Small tables with named rows and columns. After each table, cells are looked up by row and column.

fir:
         naf  dod  rugedid
fubelos  7.4  8.2      7.2
kor      2.9  7.1      2.0
zulupo   7.7  5.4      8.0
dadebe   6.7  8.3      5.8
vones    3.1  2.8      2.8
megoni   7.8  2.0      1.7
lorugu   3.2  8.2      8.4
mefasos  6.7  7.0      4.2

rugedid of mefasos = 4.2
rugedid of fubelos = 7.2
rugedid of kor = 2.0
dod of fubelos = 8.2
rugedid of lorugu = 8.4
naf of vones = 3.1
rugedid of megoni = 1.7

Table murudu
|  | puvu | mot |
|---|---|---|
| gifez | 80.1 | 8.1 |
| pipasob | 14.1 | 74.2 |
| neverim | 66.9 | 21.4 |
| loro | 61.6 | 26.6 |
| lino | 56.2 | 32.0 |
| raf | 24.8 | 63.5 |
| gane | 64.8 | 23.5 |
| gisam | 58.5 | 29.7 |
| fazi | 32.7 | 55.6 |

What is the puvu of gifez in murudu? 80.1
What is the mot of gisam in murudu? 29.7
What is the puvu of gisam in murudu? 58.5
What is the mot of lino in murudu? 32.0
What is the mot of gane in murudu? 23.5
What is the mot of raf in murudu? 63.5
What is the mot of pipasob in murudu? 74.2
What is the puvu of gane in murudu? 64.8
What is the mot of neverim in murudu? 21.4
What is the puvu of raf in murudu? 24.8
What is the puvu of pipasob in murudu? 14.1
What is the puvu of loro in murudu? 61.6
What is the mot of loro in murudu? 26.6
What is the mot of fazi in murudu? 55.6
What is the puvu of lino in murudu? 56.2
What is the puvu of fazi in murudu? 32.7
What is the mot of gifez in murudu? 8.1

sugu =
         nira  zizafi
zamav     165      63
vob       145     128
gilugir   156     169
guvinop   196     110
mebin      86     144

vob, zizafi => 128
guvinop, nira => 196
mebin, zizafi => 144
vob, nira => 145
guvinop, zizafi => 110
zamav, zizafi => 63
gilugir, zizafi => 169
mebin, nira => 86
zamav, nira => 165
gilugir, nira => 156

Table bufofek
|  | nos | dito | pez | vedozu | lodalu |
|---|---|---|---|---|---|
| sel | 189 | 220 | 193 | 94 | 91 |
| zavof | 157 | 166 | 158 | 131 | 128 |
| lebek | 183 | 204 | 140 | 196 | 133 |
| zoru | 153 | 160 | 154 | 129 | 128 |
| vofimim | 123 | 145 | 127 | 70 | 174 |
| vap | 110 | 127 | 137 | 149 | 132 |
| muso | 155 | 205 | 145 | 82 | 148 |
| paf | 134 | 139 | 135 | 131 | 132 |
| turod | 75 | 62 | 126 | 49 | 132 |

What is the vedozu of vap in bufofek? 149
What is the pez of turod in bufofek? 126
What is the nos of sel in bufofek? 189
What is the vedozu of zavof in bufofek? 131
What is the lodalu of vap in bufofek? 132
What is the dito of vofimim in bufofek? 145
What is the vedozu of paf in bufofek? 131
What is the pez of paf in bufofek? 135
What is the nos of zavof in bufofek? 157
What is the pez of muso in bufofek? 145
Which row has the largest pez? sel

pefane =
|  | nibo | sakitik | dela | fedopob |
|---|---|---|---|---|
| nizesa | 683 | -510 | -511 | 842 |
| reze | -495 | 683 | 684 | -653 |
| sak | -501 | 690 | 691 | -660 |
| zazu | -802 | 990 | 991 | -661 |
| gulu | 982 | -808 | -810 | 841 |
| sovizef | -801 | 988 | 990 | -661 |
| sen | -802 | 989 | 991 | -661 |
| bis | 680 | -507 | -508 | 839 |
| duda | -800 | 988 | 990 | -660 |

zazu, nibo -> -802
bis, nibo -> 680
bis, dela -> -508
reze, dela -> 684
duda, nibo -> -800
reze, fedopob -> -653
sovizef, fedopob -> -661
duda, fedopob -> -660
sovizef, dela -> 990
Row with the largest nibo: gulu

